One vector is turned by the same rotation once a step. Each row is the vector after some number of steps, and that number follows the row.
The counts run from 0 to 344.
[125 131 123 135 134 157  84 159 131 136 141 126 128 139 118 168 145 136
  93 185 135 120 130  85 123 145 158 104 161 106 159  88 107 135 128 132
 160 152 120 102 148 139 134 139 169 183 160 155 122 100 160  91 107 129
 123 155  88 126 168 113 120 113 117 126  85 110 133 166 120 105 138  85
  34  94 139 143 151  85] | 98
[153 134 136 135 135 153  96 133 125 133 164 132 130 137 137 144 136 130
  77 149 134  87 141 116 110 133 131 106 124 119 149 111 136 101 128 114
 157 143 101 112 155 145 146 120 138 179 127 140  85  69 178 111 136 173
 137 133  87 129 154  84  69 132 100 110 104 130 115 173 120 146 139  87
  68 105  94 148 109  61] | 251
[133 111 105  85 150 150 104 153  96 114 140 144 103 148 120 142 172  95
  77 167 124 122 103  98 104 156 123 115 146  82 130 113 106 137 138 137
 130 123  94  64 144 115 190 144 137 168 146 156 136 128 152 116 146 143
 109 191  90 134 156  78 138 130 107 133  73 123 115 139 114 126 110 109
  94 109 145 125 135  72] | 270
[118 116 136 114 165 147 120 126 103 142 130 125 112 131 111 113 152 153
 104 197 142  90 123  81 106 144 122  76 155 102 138  90 112 128 137 155
 170 128 119  91 133 140 164 154 130 182 155 141 134 148 181 116 127 116
 120 173 115 126 133  96  96  77 112 145  89 145 133 160  92 110 104 117
  60 103 112 138 143 100] | 186
[148 151 118 142 144 142 108 135 124 127 162 146 151 132 125 121 131 139
 114 159 164 120 106 107 124 160 140  83 170 101 165  80 123 117 144 116
 170 136 117 118 143 144 167 120 154 148 145 121  81 108 200 126 134 138
 129 149  80 128 161 104 139 128 145 120  72 114 128 154  88  97 112 123
  65  93 154 144 151  73] | 92
[123 143 119 106 129 144  90 150 107 132 172 154 123 151 110 135 162 121
 101 176 128 100 115  92 127 137 152 109 167 100 142  82 130 110 102 132
 174 175 127  93 136 140 160 138 133 163 134 123 130 103 176 115 128 137
 131 153  67 131 188 127  98 114  97 140  96  96 147 142 130 128 141  79
  70 129 104 130 148  81] | 148
[156 114 136  96 149 130 133 162 103 128 129 140 117 131 127 113 150 137
  77 147 135 123 129  97 115 203 120  98 153 103 126 117 102 140 159 139
 174 113 102  91 153 156 179 156 142 137 165 149 133 122 183 124 143 143
 122 155  99 163 153  70 133 111 106 114  93 138 115 170 101 142 141 132
  74  95 122 164 133  80] | 134
[138 143 107  87 150 134 128 132 118 146 178 129 103 111 123  74 145 124
 122 172 131 112 111  99 113 147 119  98 142 101 146  90 149 135 141 136
 169 150 126 121 137 142 172 147 129 182 129 103 121 105 208 125 132 120
 141 170  83 141 157  96  87 106 111 127  77 100 142 130  96 117 123  92
  63 117 132 129 135 104] | 230
[148 138 109  70 131 141 120 140 114 137 167 151 106 127 123 110 156 112
  95 151 118 133 121 102 130 165 118 111 142 100 136 113 134 147 143 131
 182 142 116 111 152 123 190 146 147 159 143 113 137  94 203 136 137 149
 141 170  84 157 182  87 131 141  97 114  77  87 134 136 105 128 137 100
  80 126 137 151 136  79] | 226
[149 144 101 129 137 159 115 146 130 121 164 141 133 140 145 142 134 129
  88 166 138 129 108 125 133 162 157 113 160  90 134 111 128  98 118 100
 148 140 107 123 168 166 161 124 148 158 142 120 103  80 183 118 114 150
 125 135  73 159 187 103  84 137 105 106  95 108 133 157 106 120 154 119
  85  82 102 150 142  49] | 255
[110 129 125 107 123 150 104 147 123 109 169 135 123 122 118 121 120 125
  98 141 155 107  99 107 110 153 145 101 168 100 134  97 114 102 122 122
 170 149 121  83 142 168 155 140 123 135 129 126  91 141 163 122 130 139
 115 159  55 122 152  90  70 131 134 103  84 117 153 165 116 106 137 103
  49  94 137 101 149  80] | 39
[153 146 133 142 125 156 108 125 140 127 158 138 121 139 136 146 137 150
  82 158 138 112 133 115 127 141 147 105 152 113 140 118 126  99 136  95
 175 143 116 119 157 147 139 123 142 164 141 124  99  95 179  95 106 160
 146 129  76 135 161  91  75 132 102 102  94 122 128 181 104 109 152 109
  56  73 105 139 125  74] | 6
[116 125 105 122 181 157  95 145 103 138 144 114 125 140 125 145 137 120
 107 198 136  87 108 102 120 142 156  81 147 117 154  75 120 119 123 140
 126 146 119 109 150 139 157 129 143 214 158 148 111 101 167 120 135 121
  97 166 113 130 149  99 103  97 133 150 104 137 123 151  95 128 100 103
  73 101 124 143 115  77] | 18
[139 119 147 135 152 148  76 158  96 137 140 116 129 142 120 150 139 129
  95 180 138  87 142 101 119 153 148  88 133 132 164  71 106 133 142 138
 159 146 115 103 130 142 142 128 152 183 163 159 115 109 167 100 140 145
 125 141 115 123 133  89 115 109 127 140 124 144 116 185 116 142 119  95
  48 103 118 144 113  77] | 295
[155 132 122 124 142 142 110 140 115 136 141 154 120 157 126 136 160 142
  81 166 129  97 134  98 116 147 126 113 151  95 128 117 133 108 115 131
 168 140  98 104 162 154 170 134 133 175 150 135 111  80 177 120 131 159
 124 136  94 150 173  91  81 100  84 119 110 136 116 165 110 156 146 110
  93 107  73 160 140  62] | 56
[147 140 127 112 131 141 126 138 123 116 149 156 127 128 130 122 124 145
  89 128 163 114 115 120 122 169 125 108 168  94 130 115 120  98 141 109
 168 121  89 104 159 161 163 140 129 133 130 139  93 106 187 136 133 160
 104 157  62 145 161  79  92 141 125  89  73 128 118 157 100 119 132 116
  86  94 139 130 150  69] | 87
[152 149 113  85 131 147 149 108 119 138 171 136 102 111 136 101 148 120
 107 162 130 125 113 118 108 140 118 102 132 104 135 126 136 122 163 105
 150 109 108 109 133 115 179 139 124 168 116 118 100 122 208 113 112 148
 142 181  63 138 140  78  92 138  97 115  66 111 125 144  88  97 102 118
  88 101 141 107 120  88] | 32
[141 115 102 127 174 157 111 137 104 124 133 118 124 137 141 140 140 118
 101 175 139 111 105 111 111 173 145  92 143 110 151  98 110 128 158 123
 122  99  98  99 155 117 181 118 143 192 160 152 100 116 178 132 142 148
 107 166 112 141 131  68 137 126 132 133  92 143 103 156  86 126  91 135
  92  90 136 143 116  59] | 216
[135 149 124 122 140 141 109 164 106 109 151 148 143 136 124 105 117 136
 112 161 162 105 109 115 122 171 147 100 172 100 149  68 120  90 137 118
 146 145 111 104 139 190 158 140 126 140 138 135  84 116 187 116 126 142
  98 150  53 129 166 111  87 115 136 122 101 119 137 164 101 119 133 118
  60 101 143 112 154  79] | 288
[153 164 111 110 145 150 116 149 100 123 143 135 114 149 122 120 146 115
 118 201 115 118 121 107 126 154 162 102 145 104 158  78 114 118 147 114
 132 154 142 106 135 150 154 137 131 173 145 127 131 120 189  86  86 125
 119 166  57 132 173 124 104 120  79 160 102  90 134 151 111 106 139 106
  64 119 135 115 139  99] | 152
[135 131 106  96 135 132 123 137 132 136 169 129 100 119 121  92 148 120
 108 176 129 135 103  89  97 151 116  97 153 109 155  98 140 134 150 120
 153 129 118 108 131 132 168 144 134 168 124 111 111 125 202  95 112 116
 142 168  78 129 147  99 106  97 116 119  66 117 136 131  91  85 108 108
  61  88 154 103 134  98] | 232
[150 142 109  79 142 156 132 125  99 130 138 147  98 140 124 147 165 117
  91 158 110 120 122 108 117 155 138 120 133  77 124 131 111 119 146 111
 148 122 111  89 158 117 192 149 127 167 147 142 140 126 178 126 112 156
 115 179  74 156 164  74 117 145  69 132  76 102 114 151 105 122 130 113
 100 129 121 141 138  79] | 27
[172 144 137 108 128 144 114 154  69 116 137 146 130 157 123 128 143 124
  94 167 134 109 133 100 124 170 146  97 144 116 151  88  94 122 171 118
 150 117 122  84 127 147 163 145 113 140 152 168 117 132 190 102 110 165
 103 159  61 134 133  81 143 131 112 140 100 130 107 182 117 132 112 133
  74 113 148 109 135  84] | 243
[135 134  99 104 151 151 117 154 113 143 169 131 128 133 141 108 127 124
 101 170 129 103 110 127 139 173 161 105 148 120 129  95 130 106 119 130
 161 152 126 122 160 175 171 128 143 170 157 108 113  87 196 139 135 137
 126 135  89 169 184 104  87 119 115 122 117 111 144 150 101 136 151 116
  82 109  93 158 124  56] | 257
[ 98 124 103  90 148 158 103 145 120 149 177 110 115 117 118 134 132 111
 108 188 132  77  97 101 130 120 153  95 155 134 136  83 134 121 103 129
 150 159 119  90 147 134 151 143 134 201 131 125 129  97 176 111 121 140
  98 162  89 133 161 106  91 123 131 124 101 120 147 135 113 109 112  84
  61 112 133 105 114  78] | 67
[152 159 106 128 147 154 135 118 124 139 151 152 125 135 131 136 146 151
 104 186 128 104 105 109 141 148 148  96 158 104 126 108 140 101 127 114
 164 133 120 122 167 143 177 130 138 170 142 113 116  97 203 121 100 147
 110 146  88 167 177  99 112 121  96 131  94 120 130 149  79 113 122 130
 110 102 109 151 147  61] | 60
[118 128 121 110 123 142 111 145 135 107 173 137 118 122 122 123 125 120
  94 145 157 120  93 106 100 148 139 107 170 101 128 100 111 106 134 107
 167 129 104  80 141 158 159 136 130 134 120 118  96 133 171 106 124 148
 133 160  60 124 148  86  86 139 135  97  73 114 147 157 110  89 136 108
  53  77 153  99 146  74] | 38
[139 159 111 123 151 154 125 115 118 158 152 144 132 127 129 130 136 145
 110 192 132  90 109 117 143 136 151  86 162 109 132  96 140 100 121 129
 173 144 129 124 158 151 171 139 131 182 139 118 120  96 212 124 105 146
 115 152  96 164 174 105  98 113 100 131  97 123 140 149  78 116 119 123
 103 115  98 147 137  63] | 61
[149 117 132  93 148 143 125 118  85 130 157 108  85 117 136 112 149 117
  89 160 124 106 123 117  95 166 133  96 102 110 135 111 106 143 173 127
 162 118 117 104 122 128 168 136 120 179 142 137 116 148 182 111 151 150
 154 167  85 133 117  62  85 128  94 131  98 131 119 177 111 135 123 115
  57 103 108 138 103  88] | 79
[164 131 145 126 140 147 100 152 107 123 129 121 127 146 126 132 136 126
  99 171 138 122 143  97 112 169 136  94 130 119 181  84  96 146 177 117
 143 123 111 107 126 134 147 137 159 170 157 165  91 107 185  88 127 147
 116 154  90 123 132  93 144 123 116 127  89 136 104 176 107 130 116 108
  42  96 157 142 122  86] | 48
[150 135 131 120 139 146 117 115 119 145 147 141 135 131 119 128 153 151
  98 171 146 115 124  92 117 145 100  80 156 114 152 112 126 132 148 126
 167 112  98 104 149 115 181 142 148 169 134 134 101  85 210 118 127 155
 117 154 103 136 147  71 157 109 127 106  67 142 120 156  78 116  83 122
  86  93 149 142 141  77] | 140
[148 127 119 101 120 132 110 167 126 139 168 126 124 134 128 115 130 128
  79 162 131 115 113 106 136 172 137 103 157 142 128 104 131 122 126 110
 173 154 120 112 157 167 156 132 149 150 143 113 125  75 192 106 114 160
 136 121  81 160 171  95 109 118 125  97 118 127 137 169 105 132 156 114
  58  89 115 143 114  61] | 9
[ 95 100 114  83 151 145  91 161  97 131 145 122  98 128 122 137 151 100
  91 172 127  90 108  86 104 147 128 100 144 110 126 103 106 141 116 154
 139 136 102  67 147 132 174 147 130 190 147 156 137 112 145 126 159 144
 105 173 108 130 154  80 101 108 124 131  94 133 126 140 121 144 114  82
  72 116 128 131 114  88] | 268
[135 127 121 114 163 144 127 136 110 117 122 129 113 135 120 111 152 147
 102 196 138 133 110  89 101 172 132  93 162  88 146 100 104 135 161 142
 153 117 118  98 141 142 180 149 139 169 159 136 126 147 183 109 113 109
 121 176  92 142 143 104 115  90 116 147  76 129 123 146  75  89 114 131
  74  78 139 144 155  96] | 184
[147 142 121 103 153 164 124 123  84 116 134 126  93 132 135 130 143 122
 106 168 132 104 127 124 100 159 155  98 116  86 145 101 101 116 164 119
 136 124 123 103 125 138 169 133 108 182 145 149 108 161 167 121 132 138
 124 191  69 125 123  76  79 127  91 159  90 110 119 165 113 118 123 115
  68 122 109 140 118  93] | 77
